In the data rows, the value 128 means zero.
Each row of this table is followed by its label. One hidden rule gives the labels. It looks at one to three of the table's principal directions, none of them among the few with the most spread.
[121 117 127 123 115 141 143 143 113 109 112 149 119 101 136 100 115 143
 112 143 140 127 134 136 135 124 130 134 115 143 126 125] coin
[139 134 148  94 128 135 136 120 116 149 158 154 156 147 110 142 153 145
 173 104  87 118 167 136 148 137 100 125  64  96 132 126] clay
[121  89 138 123 149 102 100 146  79 166 117 131 146 131 103 121 129 110
 161 123 118 129 166  83 105 185 123 158 132 142 157 134] glue
[128 150 145  85 142 123  96 127 114 122  99 158 113  96 147 134 159 109
  92 145 138 115 148 117 163 139 113 179  64 130  95 141] pear
[124 112 117 126 101 141 193 118 134 108 170 143 143 142 119 114 118 193
 145 117 112 120 147 158 153 108 106  92 115 118 123 105] coin
[116 119 162 104 102 128 124 155 119  91 154 160  97  92  88  84  96 137
 120 143 152 157 168  69 162 134 110 152 158 139 112 129] glue
[132 122 159 111 132 110 107 134 149  86 121 123  89  82 110 120 124 119
  79 128 167 148 122  96 145 131 124 125 186 147  91 151] glue
[115  97 131 125 140 102 113 144 100 135 114 119 118 114 116 114 116 117
 106 131 148 127 134 101 104 158 127 141 165 150 139 147] pear
[149 248 108 138 133 185  99  96 199 104 108 108  98 132 197 163 150  69
  65 148 135 110  35 191 135  27 168 122  74  92  90 137] glue
[113 126 126 136 116 120 138 135 164  46 106 108  58  63 141  95  95 134
   9 153 209 139  79 121 138  95 141 113 225 171  74 151] pear
[112  55 164  96 113  80 126 170  89 102 143 146  97  82  66  80  88 153
 117 139 160 168 191  52 138 173 101 146 206 170 137 143] coin
[127 136 108 147 121 134 152 112 136 147 180 113 152 180 113 135 118 143
 172 114  97 125 133 133 122 109 123 106 129 104 147 107] glue
[139 104 147 111 151 110  95 143 126  82  63 129  88  48 134 115 133 108
  60 141 172 143 120 110 139 134 145 137 158 179  93 153] coin
[110  89 112 137  92 146 162 166  73 142 135 167 147 133 116  77  83 161
 186 154 107 142 178 121 121 136 130 148  98 143 186  93] coin
[115  83 172  87 124  91 109 159 104  88 112 154  85  59  94  93 114 136
  79 141 177 151 169  65 155 172 103 160 180 168  99 154] pear
[150 194  93 160 117 183 136 105 170 131 128 127 146 161 170 149 135 114
 167 142  88 130  92 185 139  52 165 113  57 101 138  88] clay
[128  72 152 113 161  63  99 134 115 138  99  97 117 105 107 150 145 118
  94 107 157 134 129  99  99 192 116 123 206 156 124 171] glue
[ 95 126  94 158  79 169 170 157  93 132 141 162 134 144 141  69  73 153
 157 170 127 128 143 131 121 113 138 156 102 132 170  87] pear
[120 189 141 110 105 144 116 123 165  90 143 143  85 112 145 123 125 115
  75 154 159 133 110 118 169  91 118 156 123 113  84 134] pear
[140 158  90 160 144 141 138  99 168 116 127  80 124 147 156 150 129 116
  93 121 128 112  64 176 103  69 158  81 147 123 120 132] glue
[107 127  95 175 113 141 128 143  99 176 134 128 155 176 133 112  99 113
 193 151 109 133 135 110  96 144 147 161 124 126 185  91] glue
[117 192 138 105  89 172 111 156 133  85 135 169  76  94 141  82  91 102
  85 181 154 147 125 112 159  67 136 174  94 122 117 128] pear
[111 110 116 144 110 142 153 140 100 143 139 145 148 144 123 101 108 148
 161 132 119 120 146 125 119 144 126 136 117 127 153 108] glue
[130 164 138 108  90 165 144 134 118 161 168 178 159 170 126 131 133 144
 209 134  76 133 170 143 155 119 106 153  31  79 159  98] clay
[133 155 134 144 148 131  94 116 163 102  98 106 101 100 144 137 138  90
  77 130 164 128  83 115 130 119 151 130 167 140  86 142] glue
[119  61 112 150 141  93 153 124  81 205 156 113 197 197  96 146 136 160
 227  91  78 117 174 120  87 202 108 115 135 119 189 108] coin
[132 103 174  91 113 118 113 158 114  97 129 166 104  77  90  99 115 137
 133 137 141 166 179  78 165 147 111 150 139 148 118 133] clay
[118  45 130 115 152  69 137 136  89 138  90 117 134 103 121 132 143 157
 102 116 149 117 150 122 109 199 109 126 168 170 130 150] coin
[131 136 168  78 127 114 100 144 149  48  84 146  52  28 137 108 130 117
   8 154 199 144 115 110 171 112 121 147 159 165  59 172] glue
[124 152  99 150 111 158 162 109 129 157 171 138 169 188 135 132 128 151
 193 124  83 112 141 151 138 109 122 125  70  94 148  86] pear
[120  64 149 124 120  92 100 182  89 114 101 132  95  78  89  84  79 115
 124 156 161 183 161  62 106 160 141 152 210 185 166 140] clay
[130 115 138 121 155 110 108 121 123 133  91 124 130 107 139 145 159 116
 104 117 143 111 122 126 126 166 126 137 128 140 105 145] glue
[116 124 154 106  99 130 121 160 105 125 162 158 113 124  90  94  94 128
 153 144 127 158 171  81 138 133 113 156 137 123 152 127] glue
[125  89 198  78 152  91  83 150 115  71  91 151  78  26  90  99 138 115
  48 119 194 139 156  50 164 187 106 155 189 171  57 176] pear
[145 115 123 147 161  96 106 114 174  90  78  67  90  87 145 155 137 105
  43 120 176 137  59 144 102 112 160  83 225 166  95 164] coin
[132 154  82 166 134 152 139 109 125 188 134 110 177 200 159 159 140 116
 191 124  76 106 106 177  92 110 149 120  69  96 177 100] glue
[165 136 152 108 193  79  86  84 207  65  69  60  76  60 150 192 188  97
   0  92 188 119  46 153 135 112 140  70 213 156  30 197] clay
[119  91 148 108 146  89 104 139  91 153 118 136 134 121 106 129 140 122
 137 122 133 127 167  84 125 191 106 161 138 141 132 141] pear
[110 147 114 124  88 152 153 140  92 175 197 167 162 196 110 109 103 149
 221 146  73 133 188 115 139 121 104 166  54  88 185  86] glue
[140  77 155 104 153  80 111 131 129 102  99 118 109  78 106 137 144 135
  95 116 153 146 145 103 142 161 118 118 179 167 100 151] clay
[109  51 128 134 121  83 148 148  90 135 156 128 137 134  77  98  95 165
 165 127 130 152 187  69 126 179 107 135 191 160 154 112] coin
[135 223 112 123 105 198 116 127 141 131 135 161 125 146 170 123 125  94
 142 163  99 121 111 163 149  51 148 161  15  87 136 106] glue
[104 149 135 127 117 145  99 152  83 164 155 158 137 152 107  94 104  95
 175 148 115 128 168  66 126 151 122 194  96 111 156 113] glue
[145 123 149  94 143 137 122 128 119 111  94 155 129  84 137 130 157 133
 109 119 125 116 140 149 150 131 123 126  73 135 103 142] coin
[138 118 124 127 172  64 116  86 180 126 107  54 110 133 149 201 178 123
  44  96 164 109  64 160 103 145 119  83 212 135  85 178] pear
[156 175 112 145 167 134 122  67 191 131 118  86 147 154 166 197 190 114
 110  91 112  93  68 185 135 102 139  84 106 100  80 132] coin
[118 159 102 139 104 162 170 116 129 149 168 136 153 180 145 128 123 152
 154 124  99 100 119 172 122 100 119 115  77  88 146 109] pear
[125 106 126 123 121 122 138 140 108 134 143 135 135 133 110 113 112 142
 150 130 116 137 153 119 124 130 122 127 128 133 152 122] clay
[146 191 102 156 150 179 122  94 150 166 100 119 168 166 186 171 173  96
 148 110  91  81  71 202 108 102 157 113  39  86 127 119] glue
[113  86 168  92 117  90 111 163 105  96 118 149  85  70  95  94 106 134
  86 146 176 157 164  67 145 168 106 160 188 164 113 153] pear
[105 127 109 146  93 167 151 156  85 148 127 168 146 141 139  83  94 139
 171 157 115 123 150 131 119 132 136 162  79 126 171  95] glue
[131 112 148 101 132 112 114 144 132  78  83 133  82  57 136 113 125 125
  49 145 176 140 116 124 140 124 131 131 159 165  96 159] coin
[132  77 115 150 156 103 134 124 118 131  97  98 139 116 126 133 132 135
 117 109 137 120 115 134  98 155 141  99 174 160 130 136] coin
[122 145 138 116 107 159  91 177  96 104  83 174  90  70 139  74  91  89
 113 186 150 158 144  96 139 107 156 190  93 158 145 123] clay
[158 246 132 125 141 190  93  84 198 110 102 140 124 124 191 174 186  79
 107 131 116 105  72 178 177  64 151 139  24  83  62 119] coin
[128 144 148  92 127 124 120 123 126 129 135 153 125 123 130 139 152 133
 120 128 125 120 151 124 159 139 101 152  85 113 106 136] pear
[147 182 121 123 113 172 110 140 134 133 122 141 122 134 149 129 115  94
 148 154  99 146 112 159 120  62 157 134  64 108 164 122] clay
[136 205  41 207  94 215 164 110 140 201 152 124 197 245 188 148 110 116
 255 155  37 118  91 217  91  44 182 121   9  71 221  48] clay
[125 130 143 121 120 132 122 136 127 111 136 147 118 111 114 110 119 129
 133 135 136 141 149  98 153 132 123 145 130 134 114 119] coin
[146 203  98 150 121 183 131  99 162 146 145 132 155 177 163 154 144 111
 177 135  80 118 105 173 144  65 150 127  38  85 134  90] clay
[121 155 125 117 110 147 130 135 119 144 126 150 130 140 150 129 131 124
 132 143 120 119 128 149 128 120 123 151  77 109 143 127] pear
[112  45 120 150 131  97 147 156  90 125 100 110 126 102 109  96  96 150
 113 125 157 135 131 113  83 172 138 108 211 177 156 139] coin
[101 142 104 152  94 163 165 130 104 161 163 160 164 178 137 105 113 154
 189 139 102 107 152 131 134 138 116 155  73 100 154  84] pear
[150 161 111 142 149 130 140  86 198  95 108  75 110 122 170 174 158 126
  49 106 150 106  41 200 117  76 146  61 161 122  81 155] glue
[124  80 137 137 133  99 112 157 115 107 104 110  99  88 104 102  95 117
 101 137 164 158 126  90 101 146 145 123 216 173 140 146] coin
[162 213 113 136 117 167 135  93 209 112 148  98 119 160 165 179 145 113
 114 122 105 132  56 208 130  28 151  73 101  81 118 130] clay
[129 119 134 116 118 129 133 133 113 139 139 155 144 134 116 124 131 144
 173 133 105 138 170 116 151 141 114 146  90 124 140 107] clay
[121 134 130 128  71 182 168 156 108 110 180 191 140 133  99  66  79 166
 207 153  94 157 190 109 171  94 123 144  72 117 156  72] clay
[121 130 130 116 124 130 123 140 121 109 102 140 105  96 144 113 124 124
  86 148 153 126 123 130 134 124 130 147 123 144 116 139] glue
[148 161 138 125 148 142  96 116 166  82  79 128  97  73 157 137 150  98
  73 138 156 131  93 136 159  99 153 131 119 146  72 136] coin
[120   8 155  99 169  43  94 169  52 139  69 121 117  66  86 108 126 128
 101 123 161 144 181  64  93 228 116 149 203 201 149 169] coin
[123 125 120 141 130 122 121 137 121 139 139 105 123 142 118 122 107 111
 125 129 131 134 115 118  95 121 138 120 165 129 153 139] glue
[142 134 105 149 139 127 135 111 156 125 117  94 130 139 148 153 135 125
 115 122 124 126  88 167 109  99 149  92 145 130 130 129] clay
Which label does each new row get?
[126  59 180  94 126  94  94 186 100  50  79 151  58   4  82  60  83 121
  57 155 200 184 163  47 146 153 135 148 224 209 104 161]: clay
[139 124 115 139 129 144 153 115 128 153 137 125 164 159 133 145 140 146
 172 106  91 114 125 168 115 123 130  97  93 108 150 115]: coin
[144 155 110 138 123 156 163  97 171 105 125 124 137 132 162 150 151 154
 116 118 118 110  94 192 150  85 134  88  93 114  98 114]: coin
[129 107 136 130 145 102 122 119 133 138 110 111 133 126 130 151 151 130
 117 111 139 120 118 129 118 165 121 120 156 134 117 142]: pear
[115 144 156  97 104 130 118 149 140  67 114 155  66  63 134  94 110 126
  45 161 188 142 123 104 164 114 118 157 153 148  82 150]: pear
[137 193 126 116 123 164 121 113 154 125 129 136 122 137 161 145 147 108
 108 134 119 111  97 166 140  83 133 132  68  94 112 134]: pear
[110  82 165  88  86 120 150 171  83 112 171 184 119 105  70  72  88 172
 162 140 127 161 213  72 159 157  89 154 133 137 148 120]: clay
[116 153 104 148 143 135 115 117 129 140 100 113 126 135 165 137 139 101
  94 138 144  99  90 142 110 129 143 146 118 128 118 133]: pear
[ 96  63  98 157 132 101 156 146  96 114 101 104 113 104 131  88  92 150
  70 138 177 114 112 120  87 157 136 119 211 179 136 139]: pear
[135 104  80 167 147 124 160 105 133 144 111  92 158 155 153 148 136 148
 137 115 110 108  99 179  98 116 149  85 131 140 145 112]: coin
[156 226 113 136 158 164 114  65 199 146 113  93 145 168 197 210 201  91
  95  96 108  74  36 221 122  78 143  92  58  67  84 147]: pear
[103 106 139 131 120 118 143 132 126  99 129 135 110 101 120 100 118 149
  85 127 173 116 130  99 142 161 111 136 177 145  89 134]: pear
[127 119 116 140 134 126 146 114 120 169 133 118 165 168 137 154 148 142
 162 105 102 105 123 160 104 151 121 111 108 107 149 124]: glue
[ 97 113  99 149  65 174 182 163  72 152 162 194 163 162 124  65  75 176
 228 171  90 140 196 119 147 129 122 174  53 124 192  56]: coin
[131 122 142 126 123 130 127 138 145  83 112 125  94  83 124 109 111 127
  82 134 162 144 109 122 134 111 139 112 174 150 105 143]: clay
[111 125 110 151 112 134 128 151 133  80 110 117  79  88 137  81  76 117
  65 169 180 147  99 108 119  94 157 136 194 169 123 129]: pear
[ 90  52 108 140 131  93 146 153  58 160 102 133 143 127 125  96 111 153
 126 138 148 107 158 103  93 205 115 159 155 165 159 128]: pear
[116 218 106 130  91 218 128 141 111 139 132 188 135 145 173  93 112 101
 156 175 100 108 128 154 149  67 147 185   0  89 146  91]: pear
[117  90 128 132 119 121 132 151  84 152 131 152 149 135 105 103 110 140
 184 137 112 141 178  94 127 166 123 157 117 142 163 105]: clay
[136 182  80 161 110 175 154 108 135 189 163 123 181 222 160 159 132 127
 216 129  55 112 111 194 103  78 144 115  38  72 190  87]: coin
[130  40 172 103 171  64 110 141 121  62  81 100  80  25  88 105 129 135
  19  98 205 133 124  79 122 182 121  94 255 199  66 190]: coin
[113  58 181  87 156  52 100 146 133  37  74 111  42   2 101  98 126 133
   0 126 246 139 120  60 149 185 106 129 255 208  36 199]: pear
[107 136 146 120  90 148 132 155 106 120 174 170 120 130  93  78  87 135
 164 149 128 149 176  72 155 132 112 168 123 119 140 105]: glue
[116  98 141 108 116 115 139 143 105 118 129 157 124 107 114 107 123 155
 131 137 137 134 169 104 153 158 106 151 123 143 122 122]: glue
[154  88 148 132 215  54  82  84 158 149  76  47 138 119 127 211 203  95
  76  58 150 100  74 133  85 198 130  77 217 143  83 189]: glue
[138 164  53 188  84 205 164 149 116 159 137 132 160 187 162 103  67 123
 221 175  60 153 108 198  84  23 193 111  51 114 238  64]: clay
[112 124 165  86 128 123  95 152  69 167 126 181 142 124 109 114 143 112
 165 133 115 120 193  77 144 193  95 201  63 114 139 134]: pear
[123  93 129 130 169  79 100 118 129 111  84 100 108  90 131 138 148 115
  65 123 172 120 117  98 127 170 129 138 188 172  86 151]: pear
[137 116 149 114 136 110 108 136 143  93  96 119  93  78 128 128 130 118
  74 132 164 145 111 120 132 127 135 120 173 154 103 154]: clay
[129 121 111 163 130 114 133 116 148 142 159  90 138 167 110 141 113 127
 158 116 119 143 115 116 108 123 138 103 186 124 145 115]: glue
[126 127 148 110 118 134 144 125 132 106 160 147 126 118 104 112 126 151
 129 115 129 127 153 110 160 130 105 123 127 119 102 126]: glue
[151 115 142 102 187 104  95 104 120 151  65 119 149 106 153 180 201 107
 105  95 120  91 118 156 122 172 125 125  81 132  98 161]: coin
[143 160 101 159 128 160 153 103 172 110 140  97 132 146 148 139 124 130
 115 114 120 116  72 180 114  66 154  71 137 112 120 122]: clay
[145 155  81 160 119 169 179  93 127 203 197 125 217 245 131 165 142 157
 255  97  18 106 145 194 112  91 127  88  23  61 195  72]: clay
[117  61 152 110 125 105 124 169  84  96  98 152 104  61  97  76  98 142
 104 142 163 151 168  80 132 167 124 146 172 181 129 139]: coin
[127  99 138 122 162  82 107 118 133 125  97  95 113 105 129 151 151 117
  69 109 164 114 106 118 110 168 122 119 189 150  99 166]: pear
A new table starts here. Each row of this table is followed by its label. One hidden rule gives the labels. It looks at one to three of the table's principal directions, none of them among the few with the most spread.
[137 143 153 134 117 146 183 133 127  84  95  99 100 129 200 183 120 121
 157 130 116 127 122 124 136 121 124 146 120 127 150  57] R
[130 131 127 129 131 129 139 116 131 107 118 127 142 131 145 127 120 134
 123 127 136 127 135 110 116 110 126 117 144 125 139 111] E
[141 131  93 161 146 145 146 110 153 138  95 110 114  84 144 149 104 144
 138  82  97 114 113 159 116 132 160 105 173  68  85 119] D
[144 129 149 163 135 122 171 103 173  38  60  54  85 144 166 181 130  83
 141  96 112 112 115 171 160 107 155  97 113 142 126  68] E
[110 128 109 109 134 130 101 122 119 133 150 154 177 112 113  74 113 141
 111 134 145 136 157  87  90 117 126 118 172 130 143 147] D
[124 104  85 101 147 111  84  97 154 137 179 162 190 160  48  48 128 114
  85 128 156 131 159 140 138 123 113  76 123 183  65 222] D
[112 127 142 120  99 106 194 134 113  78 138 101 153  62 165 108 174  44
 153 133 101 140 222 132 136 123 156 194 109 155  94 105] R
[169 135 120 169 158 143 137 102 163 147  76 114  80 177 142 196  91 200
 135  99 126 111  35 162 134 114 121  67 149  75 126 114] D
[107 124 158 135 107 114 113 167  86 153 132 140 100 106 133 155 159 117
 109 127 125 117 142  98 135 159 135 181  87  92 163  92] D
[118 136 146  94 140 147  89 126 134  94 122 128 137 192 132 107  86 167
 124 153 169 142  94  81 101 103  96  84 167 178 213 119] D
[150  98  88 135 149 113 111  99 162 143 155 146 158 147  58  88 151 104
  90 120 127 108 134 170 171 132 124  89  76 154  40 205] E
[ 77 119 223 137  84  61 179 174  82  39 126  74  95 107 161 157 219   0
 132 134 123 125 239 109 175 138 154 234  26 174 186  42] D
[171 113 121 157 154 108 191  79 184  75  87  81 130 154 141 140 142 115
 137 106 111 115 118 180 162  85 141  82 116 140  68 139] D
[115 140 110 118 113 160 120 156  95 186 124 149 119  55 163 139 108 171
 138 114 103 133 121  99  85 160 144 165 181  52 132 106] E
[105 153 217 136  84 124 136 187  71 119 103 111  38 155 187 234 147 121
 149 150 138 133 101  99 145 156 114 202  71 111 241  17] R
[ 81 152 182 131  63 120 199 182  53 100 103 103  95  13 244 191 165  74
 159 114  92 140 217  77 101 155 171 255 133  58 172   0] E
[180 112  87 169 175 140 143  90 189 145  96 108 110 150 104 145 111 162
 131  93 102  99  62 195 159 119 136  60 126 104  56 172] D
[142 123  99 137 129 128 114 100 150 117 124 137 149 125 106 117 131 111
 100 122 131 118 130 143 137 122 134  98 118 128  84 141] R
[130 119 122 156 135 104 138 123 138 123 139 114 137 103  94 107 158  78
 133 122 112 119 160 164 147 127 152 141 100 139  95 155] E
[115 130 161 121 110 123 131 159  92 143 121 131 105 118 156 151 144 144
 129 135 127 131 126  93 121 139 127 171 119 100 173  93] D
[ 85 138 115 117 100 142 107 168  74 169 143 155 147  15 150 104 130 123
 123 117 107 134 184  73  72 164 162 197 177  61 146  97] E
[ 89 136 146 116  94 108 151 155  89 115 165 130 144  73 139 109 161  56
 146 139 121 145 218 118 124 145 144 203 112 149 127 111] R
[169 122  74 152 177 163  92  96 176 181 101 140 116 160  98 138  71 219
 114  96 124 106  28 158 120 125 121  36 175  77  94 174] D
[172 138  82 155 171 149 123  74 180 134 108 131 153 161 109 116  77 189
 137 126 136 124  64 156 105  83 119  43 188 118 109 167] E
[ 94 137 188 102  80 123 125 181  64 130 130 138  90 122 175 175 155 118
 121 147 138 138 146  72 129 159 117 204  89 112 198  54] E
[113 158 150 135  70 130 185 158  73 162  98 123  78  40 221 215 140 135
 163 103  91 150 149 123 100 158 161 215 160  22 116  42] E
[143 121  54 143 148 151  76 100 144 175 141 180 179  89  81  85 106 157
  79 114 128 105 119 117 103 134 135  85 157  78  76 169] R
[134 140 107 127 133 153 116 126 118 167 121 155 140 109 146 130  96 192
 127 126 130 131  99  97  86 124 123 118 184  73 143 121] E
[138 137 134 131 121 135 109 139 113 178 129 150 102 146 124 159 121 174
 131 140 134 133  78 129 124 139 113 133 126  97 144 131] E
[143 110 125 134 142  97 131  85 172  64 130 113 153 188  89 106 148  77
  99 130 152 119 147 159 171  98 118  76  80 197  91 156] E
[119 128 165 123 104 106 173 148 114  93 134  95 116 108 148 130 172  63
 161 147 109 140 172 146 153 130 140 187  85 171 128 113] E
[147 109 137 136 149 127 128 120 150  98 119 120 127 174 117 129 138 122
 107 137 136 103 108 125 163 117 110 101  75 160 139 127] R
[174 132 160 152 153 141 190 109 174  72  54  56  71 186 185 191 111 159
 175 123 109 121  47 167 155  90 124  89 129 142 154  91] D
[ 69 134 153 109  74 117 108 209  31 213 186 177 112  37 132 134 170 101
 126 137 113 140 198  83 112 202 141 255  97  74 149 105] E
[130 132 164 127  78 105 197 131  96 102  88 114 103  93 215 198 174 112
 123 114 112 135 162 109 137 126 145 187 105  68 108  44] D
[134 141 146 142 131 139 128 146 115 153 115 126  94 139 142 163 115 164
 150 137 125 128  84 126 120 131 121 139 135 104 172 108] E
[126 149 171 110 108 131 139 149 110 129 126 117  89 170 155 168 120 146
 167 156 139 155  95 132 128 128 106 149 127 153 178 108] E
[105  94 159 110 115  67 161 129 133  51 171  99 160 141  90  73 209   0
 115 143 131 128 238 153 196 124 134 166  25 242  85 162] D
[124 170 144 133 149 183  74 149 126 148  97 119  78 171 145 164  39 218
 173 143 149 141  21 106  71 123 108  89 216 116 255  92] E
[152 125 116 150 158 130 105  95 176 100 116 115 122 196  87 133 107 127
 117 127 149 114  83 167 154 109 113  56 111 169 124 150] R
[128 136 107 140 144 138 103 118 141 147 128 135 126 134 107 127  97 149
 129 114 134 127 107 142 113 131 130  96 162 114 126 144] E
[ 96 123 163 128  86  97 150 158  88 110 140 126 108  95 149 162 182  53
 110 118 123 123 200 118 159 162 141 200  58 121 119  75] R
[ 90 147 160 128 107 144 108 185  75 157 140 138  94  96 150 157 120 130
 147 139 126 131 134  90 105 165 128 191 130 103 208  75] R
[140 126  98 122 146 136  91  98 149 132 133 153 163 158  96  97 104 159
 100 133 153 126 106 117 112 108 113  72 154 134 123 160] E
[ 97 124 154 117 125 104 100 148 111 121 158 130 131 147  95 102 143  98
 123 141 149 136 159 114 131 134 122 145 108 170 169 141] D
[142 108  99 118 151 129 143 107 161 107 146 123 166 134 104  78 132 105
 124 129 120 120 149 149 150 117 125 101 114 176  73 180] E
[158 124 144 117 117 124 127  97 142 110  88 139 106 210 156 191 125 179
  82 124 162 124  70 113 150 109  95  77 104 106 126  93] E
[182 128  81 166 163 145 113  74 187 134 101 131 132 170  94 140  98 165
 113 119 132 107  53 177 140 102 121  41 135 114  80 161] R
[105 115 121 116 104 105 180 124 125  77 139 104 162  51 150  94 172  34
 129 107  98 132 237 136 140 134 166 175 115 147  58 119] E
[139 138 111 126 163 152  83 110 161 145 130 135 120 201  92 125  67 186
 137 130 157 134  57 148 115 117  99  51 171 154 154 167] E
[ 84 111 122  92 108 100 129 143 106 100 193 138 194  69  94  35 176  27
 117 143 124 140 254 112 134 142 145 184  99 198  90 167] E
[113 120 145 121 123 101 115 127 126 108 149 130 133 162  99 117 146  94
 111 134 151 131 155 130 149 128 118 125  92 170 133 140] D
[144 124 123 132 138 138  85 128 123 183 124 167 108 180 109 159 109 201
  92 127 153 116  60 110 129 138  98  93 119  85 145 135] D
[187 109  93 150 170 131 160  70 200 106 105 109 134 188 108 133 118 143
 122 112 122 107  79 193 174  96 115  45 105 152  45 177] E
[132 108 134 131 131  84 142 109 155  91 151 105 140 156  77  98 173  52
 126 132 129 130 168 186 179 118 134 122  67 203  72 181] D
[120 131 130 113 132 141 115 136 130 126 138 127 123 144 124 122 110 130
 138 133 134 134 121 129 127 136 117 121 135 156 143 136] R
[101 117 142 119 107 107 141 155  96 128 152 132 138  82 132 111 169  80
 120 128 116 127 194 109 136 149 143 188  95 128 120 119] D
[159 129 119 151 131 138 183 100 159  83  74  90 118 106 180 162 130 121
 138 107  99 114 117 150 138 106 150 113 135 102  92  87] R
Here are more rows. What is the label of each one?
[116 123 127  81 112 125 101 127 105 134 169 179 177 156 116  88 134 140
  91 164 167 141 154  72 118 122  91 130 116 158 140 146]: R
[151 147 117 156 151 152  95 113 152 149 115 135 100 183 105 164  82 173
 138 134 146 121  46 157 126 122 107  73 142 124 156 133]: R
[138 129 167 157 125 122 154 141 121 112  83 101  75 143 170 197 140 139
 130 116 119 110  98 121 147 127 132 142  98  89 168  62]: D
[ 56 136 231 103  61  89 170 208  35  90 141 110  81  97 204 183 190  51
 142 140 132 145 227  62 141 166 133 255  62 134 221  14]: D
[161 129  70 158 190 147  70  65 206 124 125 135 146 212  47 105  61 164
 109 111 162 112  56 184 132 100 108   0 163 164 100 198]: R
[125 144 151 120 126 143 149 142 124 114 107  99 101 131 169 149 108 147
 170 133 119 143 105 126 112 122 129 138 162 134 171 101]: D
[131 136 146 124 114 137 145 150 108 146 127 128 103 123 155 158 132 139
 149 140 118 134 113 126 131 141 120 162 115 116 142 107]: R
[123 132 148 139 126 119 151 144 120 134 123 106  99 119 139 149 137 118
 158 121 112 132 129 150 135 136 140 154 124 123 136 120]: D
[134 138 125 140 122 131 147 128 125 138 114 117 117  99 147 144 126 134
 150 121 110 134 123 142 116 127 144 142 150 100 118 119]: E
[111 126  94  87 122 129  99 122 122 157 184 166 183 116  85  57 120 122
 122 143 142 153 166 127 108 135 118 124 155 165  86 199]: E
[121 115 123 139 129 111 121 135 120 141 138 133 140  98 105 106 155 107
 112 120 118 117 156 125 134 137 145 148 109 113 113 142]: D
[119 129 144 121 135 135 116 149 123 125 146 123 118 148 114 119 124 118
 144 148 133 129 122 127 138 137 114 138 109 170 164 136]: R
[141 121 105 135 121 119 163 114 138 123 140 124 155  83 123 104 158  83
 136 129 101 126 168 159 144 126 147 149 108 136  57 153]: R
[159 127  91 135 159 144  65  78 173 133 111 156 141 210  83 129  80 191
  78 122 172 114  51 130 124 103  98  18 150 124 125 157]: E
[116 126 110 108 132 117 114 119 135 132 161 133 164 121  90  70 128 110
 137 137 133 148 159 144 116 122 132 121 153 169 103 186]: D
[124 135 108 105 136 136 103 110 137 118 146 142 178 134 107  68 105 141
 129 151 149 146 135 108  92 101 120 100 179 163 143 164]: E
[ 96 132 189 104  76 116 182 185  65 119 122 110  91  74 208 171 175  96
 152 134 102 143 180  89 132 157 142 238  98 105 163  51]: D
[ 84 136 125 128 115 125  99 158  91 143 156 144 152  57 115  89 134  96
 126 128 125 132 189  91  90 149 153 177 154 112 162 117]: E
[ 88 158 144 100 113 153  94 167  88 160 139 138 112 105 149 127  86 165
 161 137 137 159 121  90  69 147 126 157 203 114 206 107]: D
[106 113 146 117 111 106 174 144 115  91 140 104 132  90 149 118 171  54
 133 117 106 127 206 132 157 143 148 180  85 155  96 113]: E
[115 120 118 125 120 102 143 131 121 137 173 133 158  92  94  84 162  69
 139 134 116 137 193 157 141 136 142 164 105 159  75 176]: E
[126 121 131 121 112 124  91 143 106 159 147 161 128 132 103 129 151 127
  94 146 139 120 122 109 140 149 116 146  83 119 133 133]: R
[ 97 148 132 107 116 155 106 162  89 153 131 141 135  74 158 111 100 161
 147 137 124 145 135  71  65 139 137 165 199  95 194 101]: D
[ 97 144 163 122  97 120 120 159  85 119 135 133 122 104 150 138 142 106
 132 148 138 139 160  87 107 136 132 182 125 123 192  78]: E
[132 152 108 119 132 160  87 127 128 177 135 155 116 152 115 140  75 188
 142 137 144 145  68 135  97 136 108  97 180 114 146 147]: R
[131 115 109 132 153 126  80 113 145 130 157 158 158 175  66  92 119 126
  90 140 160 111 121 122 141 123 104  83  99 166 132 168]: R
[109 156 178 128 114 137 128 170  92 152 108 108  65 135 169 182 106 170
 178 135 127 151  86 116  99 138 127 164 168 101 220  81]: D
[164 129 107 155 165 120  66  72 184 121 113 138 132 234  54 129  95 166
  93 131 177 117  47 163 139  89 101  14 130 154 134 174]: E
